Here is a table of points, one per row:
tensor([ -9,  39, -20,  51,   9,  57,  14,  77,  -7, -19,  30,  -1,  -3,   7, -44,  -9,  17,  22,
         24, -17, -46,  35,  -3, -24, -33,  28,  17,  16, -52,   8,  21, -19])
tensor([ 64,  22,   4, -72,  10,  -8,  47,  -4,  37, -64, -11, -34,  -1, -13, -25, -40,  23,  37,
        -56,   6,  11,  -8, -17,   5, -13, -16,  21,   3, -49,  37,  23,  29])
tensor([ 50,  24,   8,  33,   7,  -7, -11, -24,  -8,  11,  10, -15,  50,  13, -13,  43,  27,  -5,
        -13,   7,  25, -33, -23, -22,  17,  41,  27,  13,  15, -10, -19,  25])
tensor([-15, -33, -16,   8, -10,  -6,   7,  18,  37,  18, -20,  34,  12,  50,  23,  22, -52,  -3,
        -26, -37, -42,  27, -73,  49,  18,   5,  -1,  19, -42, -52, -37,  35])
tensor([ -2,  -6,  26, -41,  48, -26, -26,  61, -74,  -9, -32,   6,  14, -50,  48, -17, -52,  -8,
        -18,  42, -39, -72, -15,   7,   4, -30,  39,  22,  36,  19,  35, -49])
tensor([ 38,  -9,  26,  14,  -1,  22,  19, -29,  13,   6, -17,  13,  41, -26, -28,   3,  -4,  50,
         20,  21,  -6,  34,  36,  13,  55,  11,  17, -84,  48,  -6,  23, -47])
tensor([-27, 104,  -8,   8, -20,  -1,  16,  49, -13,  14, -60,  47,  18,  22,  39,  -6,   3,   1,
        -16,  11,  21, -32,  15,  59, -16,  -3,  11,  12,  18,  -2, -38,   5])
tensor([-17, -14,   5, -33, -17,  13,   1, -20,  23, -70,  28, -45,  -8, -23, -12,  54,  29,  17,
        -16,  38,  45, -30,   7,  47,  -6,  20,  28,  18, -15,  20, -16, -30])
tensor([ -9,  11, -49,  19,  17, -57,  13,  16,  -3,  32,  -9, -22, -10,  -9, -33,  14, -19,   9,
        -46,  30,  52,  36,  19,  25, -32, -52, -30,  38,  22, -32,  72,  -4])
tensor([-15, -11, -19,   7,  19, -26, -33,  62,   4,  -8, -38,  -7, -70,   7, -38,  39,  45,  39,
         20, -10, -31, -24,  -4,  -7,  13, -23,  36, -61,   9, -51,  -8,  62])
tensor([ 99,  22, -43,   9,  10,  53, -23, -50,  14,  38, -27, -50,  -1,  -8,  15, -45, -12, -31,
        -24,  24, -38,  21,  -3,   5,  -5, -25, -25,  14, -15,  31, -39, -13])
tensor([ 91, -22,  11,  18,  -8, -43,   3,  29, -26,  27,  39,  17, -36,  -1,  -2, -22, -31,  27,
         -5,  86,  20,  -2, -31,  -1,  43, -35,  -2,  15,  18,   1, -27,  21])
tensor([-17,  21, -30, -46, -94,  26,  -5,  30,  33, -55, -15, -41,  72,  -5, -24, -15, -28,   0,
         26, -36,  -9,  26,   3, -37,  26, -51, -73, -10,  27,  15,  30,  21])
tensor([ -4,  12, -38, -14,   0,  60, -28,  -5, -16,   9,  33, -10, -43,  21,  59, -51,  35,  64,
         -3,  -8,  10,  74,  15,  -6, -24,  -3,  14, -22,  45, -13, -20,  -3])
tensor([ 17,   5, -15, -25, -46, -21, -36, -14, -36,  -3,  72, -20, -62,  32, -45,  19,   8, -25,
         42, -27,  11, -38,  14,   2,  -6, -48,   1,  -5,  31,  64, -13, -38])
tensor([ -9,  48,  16, -33,  -8, -23,  19, -66,   3,  18,  11,  42,   7,  12,  12,  30, -14,  66,
        -19,  -3,  -6,  37,  12, -42, -55,  13,  20, -25, -33,  -2, -18, -16])
tensor([-37,  31,   2, -25,   0, -28, -32,  -6, -13,  49,  18, -51, -39, -42, -16,  12,   2, -77,
        -14,  33, -40, -13, -64,   0,  28,  42,   7, -45,  -7, -35,   0,  16])
tensor([ 40,   6,   5,  26, -44, -23, -83, -17, -17, -29,  28, -27, -28,  42,  64,  48, -28, -54,
        -16,  15, -34,   3, -19, -12,   3,   3,   2, -27,   1, -56,  64,  30])
tensor([ 16,  81, -12,  17,  35, -16,  -4, -35,  -3,  15,  21,  37,  44, -40,  -9,   6, -11, -61,
         39,  28,  39,  22, -35,   4,  47, -47,   1,   4,  25,  33,  -3,  51])
tensor([ -61, -101,   19,   12,  -32,   52,   10,  -28,  -43,  -26,    4,    2,  -30,  -12,  -33,
         -23,  -39,    6,   28,    2,  -18,   19,    1,   42,  -26,   -8,   52,   46,    9,  -22,
         -47,    2])
tensor([-61, -12, -17,   4,  54,  47, -44,  25,  10,  28,  12, -13, -15,  27,   4, -17,  -1,  -3,
         35,  14,  44,   3, -11, -34,  37,  -7,  -2,  10, -50,   9,  -4,  -1])
tensor([  2, -29, -31, -47,  -1, -26,  28, -13, -36,  44, -85,  14,   8, -28,  21, -15,  84,  14,
        -20, -46,  71,   6, -25, -28,   6,  23, -43,  19,   8, -24,   9,  -5])
tensor([ -3, -32,   9,  -4,   6, -42, -48,  45,  68,  -3, -24,  49,  14,  61, -41, -31,   5,   0,
        -27, -20,  19,   8, -12,  -4, -26,  71,  -7,  -9,  36,  20, -14,   2])
tensor([-29, -51, -32,  -7,  -3, -24,  67, -11,  37,  51,  63, -19, -30, -16,  53,  19,  22,  -3,
         20,  23,  25,   0,  -5,  64, -16,  -1,  41, -48,   4,  84,  45,  -4])
tensor([  1, -12,  21, -22, -26,  39, -44,  71,  52, -25,   0,  62, -32, -58,  41,  43,  16, -50,
         26, -39,  29,  36,  24,  33,  31,  -1, -11,  24, -50,  11,  28, -34])
tensor([ 27, -62,  24, -35,  16,  34,  23,  45, -28,  36,   7,   9,  46,  20,   0,  31, -21,  11,
          1, -17,  28,  -1,   9, -47, -73,  -7,   1, -36, -24,  32, -21,  37])
tensor([-23,  -1, -41,  -9,  13,  12,  13,   4,  -8, -12,  17,  17,  17,   3,  16,  41, -38,  12,
         46, -55,  24, -57,  68, -22,   8, -11, -28,   5,   3, -41, -18,  -1])
tensor([-34,  -6,  -7,  44,  16,  -4,   6,   6,   4,   1, -12,  39,  15, -46, -37,  -7,  28, -34,
        -39, -39,  -1,   3, -11, -13,   1, -69,  13, -38,  38,  24, -45, -18])
tensor([ -4,   3,  38,  34,   4, -43,  22,  43,  -3, -41,  33, -37,  25,  20,  24, -55,  48,   1,
         62,   2, -36, -38,  19,  19,  -4,   8, -83, -48, -46, -29, -58,   8])
tensor([ -8,  -5, -44, -39,  33, -51,  65, -28, -27, -38, -11,  -7, -11,  34,   9,  22,   3, -26,
         70,  -3, -55,  48, -19, -36,  20,  18,  29,  39,  19,  13, -14, -60])
tensor([ 18,  16,  28,  -6, -33,  35,  33, -52,  22, -48,   0,  86,  41,  66,  11, -10,  53,  -7,
        -27,  87, -16,   2,  50, -18,   5,  11, -15,   3, -40,  10,  20,  -5])
tensor([-16, -16, 116,   9,  29,  15,   5,   2, -23,   1, -33, -52, -12,  16,   4,  68,  28,   5,
         -6,  17, -13,  41,  21,  22,  29,   8, -29,  -3,   0, -33, -16,  38])
tensor([-11,  -7, -58,  46,  -1, -22,  26,   1,  -8,  -6, -17, -13,  27, -43, -26, -35, -63, -32,
        -67,   5,  39,   6,  48, -20,  46,  27, -10, -42, -30, -29,  11, -16])
tensor([ 11,   9,  -4,   6,  45, -23, -49, -35,  -6, -41, -31, -28, -17,   1,  21, -20, -57,  16,
         28,  -1,   0,  44,  32, -11, -33,   6, -17,  24,   1,  61,  -6,  56])
tensor([-17,  -5, -26,  -6, -40,   6,  13,  16,  49,   6, -52,  27, -43, -51, -13, -22,  12, -12,
         55,  53, -13, -47,  15, -47,   5,  48,  23,   4,   1,  -1,  14,  53])
tensor([-36,  42,  32,  33,  -6,  21,  34, -35,   1,  -5,  16,  -8, -24, -45,  14, -63, -30,  30,
         -2, -49,  43, -17,  21,  -3, -16,  -6,  53,   3,  31, -33,   1,  -2])
tensor([ 11,  -3,  -5, -49,  60,  34,   6,  31, -58, -32,  21,  28,  40,  20, -58, -25, -13, -57,
          6,   2,  15, -12, -15,  48, -12,  32, -39, -16,  39, -25,  82,  23])
tensor([-16, -18,  17, -12,  50,  36,   9, -10,  67,  19,  62,   1,  18, -17,  29,  -9, -15,  32,
        -42,  -2, -13, -29, -23, -59,   7,  -2, -14,  59,  71, -22,  10, -41])
tensor([  4,  -1, -23,  61,  -5,   8,  39, -20, -44,  10,  14,  32, -71, -43, -17,  67, -31,  30,
        -30, -26, -12, -22,  -1,  19, -29,  31, -92,  23,  11,  -3, -14,  -3])
tensor([  0, -41,   5,  -5, -10,   5,  10, -27,  -2,  -5,   9, -26,  73, -15,   1,  15,  -3, -17,
          3,   5,  -7,  22,  21,   4, -88,  11,  55,  11, -34, -34, -61, -31])
tensor([ -5,  -6, -17,  71,  -4,  24,   7, -30,  30, -36, -61, -27,  -3,  22,  35, -31,  44, -68,
        -33, -46,  -9, -37, -14,  -5,  -1, -34, -13,  -2,  58,  43,  59, -19])
tensor([ 15,  14,  42, -24, -53, -39,   8,   7, -12,  65,  28,  -9, -18,  44,  -2,  -2,  29, -29,
        -27, -36, -33,  -9,  73,  -7,  76, -11,  28,  54, -14,  27,   6,  38])
tensor([-23, -14,  52, -47,  36,  -3, -34, -43,  29,   4,   8,  26, -27,  21, -30, -15,  20,  34,
         -3, -33, -53, -31, -24,   1,   6, -21, -28,  -9, -84, -32,   3,   0])
tensor([ -9,  31,  49,  15, -44,  -7, -14,  -5,  21,  48, -27, -19,   0,  26, -24,   5, -45,   4,
         55,  14,  31,  15, -54, -19, -44,   8,  23,   9, -10,  -9,  -8, -87])
tensor([ 15, -25,   2,  57, -11, -32, -51, -30, -39,  28,   0, -10,  53,   1,  29, -15,  28,  74,
         -8, -10, -33, -14, -24,  54,  27,  44,   2,  22, -29,  32,   8,  -2])
These points spread out most along one direction. Where along it does each point below lie, from 0 to 99? 50 is the average, and the first point above lies past it. One standard deviation of the points above along it is 16.
tensor([-34,  -6,  -7,  44,  16,  -4,   6,   6,   4,   1, -12,  39,  15, -46, -37,  -7,  28, -34,
        -39, -39,  -1,   3, -11, -13,   1, -69,  13, -38,  38,  24, -45, -18]) 36
tensor([ -2,  -6,  26, -41,  48, -26, -26,  61, -74,  -9, -32,   6,  14, -50,  48, -17, -52,  -8,
        -18,  42, -39, -72, -15,   7,   4, -30,  39,  22,  36,  19,  35, -49]) 28
tensor([  0, -41,   5,  -5, -10,   5,  10, -27,  -2,  -5,   9, -26,  73, -15,   1,  15,  -3, -17,
          3,   5,  -7,  22,  21,   4, -88,  11,  55,  11, -34, -34, -61, -31]) 80
tensor([ -9,  48,  16, -33,  -8, -23,  19, -66,   3,  18,  11,  42,   7,  12,  12,  30, -14,  66,
        -19,  -3,  -6,  37,  12, -42, -55,  13,  20, -25, -33,  -2, -18, -16]) 76
tensor([  1, -12,  21, -22, -26,  39, -44,  71,  52, -25,   0,  62, -32, -58,  41,  43,  16, -50,
         26, -39,  29,  36,  24,  33,  31,  -1, -11,  24, -50,  11,  28, -34]) 50
tensor([ -61, -101,   19,   12,  -32,   52,   10,  -28,  -43,  -26,    4,    2,  -30,  -12,  -33,
         -23,  -39,    6,   28,    2,  -18,   19,    1,   42,  -26,   -8,   52,   46,    9,  -22,
         -47,    2]) 80
tensor([-27, 104,  -8,   8, -20,  -1,  16,  49, -13,  14, -60,  47,  18,  22,  39,  -6,   3,   1,
        -16,  11,  21, -32,  15,  59, -16,  -3,  11,  12,  18,  -2, -38,   5]) 40
tensor([-17, -14,   5, -33, -17,  13,   1, -20,  23, -70,  28, -45,  -8, -23, -12,  54,  29,  17,
        -16,  38,  45, -30,   7,  47,  -6,  20,  28,  18, -15,  20, -16, -30]) 61
tensor([ 11,   9,  -4,   6,  45, -23, -49, -35,  -6, -41, -31, -28, -17,   1,  21, -20, -57,  16,
         28,  -1,   0,  44,  32, -11, -33,   6, -17,  24,   1,  61,  -6,  56]) 49
tensor([-61, -12, -17,   4,  54,  47, -44,  25,  10,  28,  12, -13, -15,  27,   4, -17,  -1,  -3,
         35,  14,  44,   3, -11, -34,  37,  -7,  -2,  10, -50,   9,  -4,  -1]) 56
tensor([ 38,  -9,  26,  14,  -1,  22,  19, -29,  13,   6, -17,  13,  41, -26, -28,   3,  -4,  50,
         20,  21,  -6,  34,  36,  13,  55,  11,  17, -84,  48,  -6,  23, -47]) 48
tensor([ 64,  22,   4, -72,  10,  -8,  47,  -4,  37, -64, -11, -34,  -1, -13, -25, -40,  23,  37,
        -56,   6,  11,  -8, -17,   5, -13, -16,  21,   3, -49,  37,  23,  29]) 48
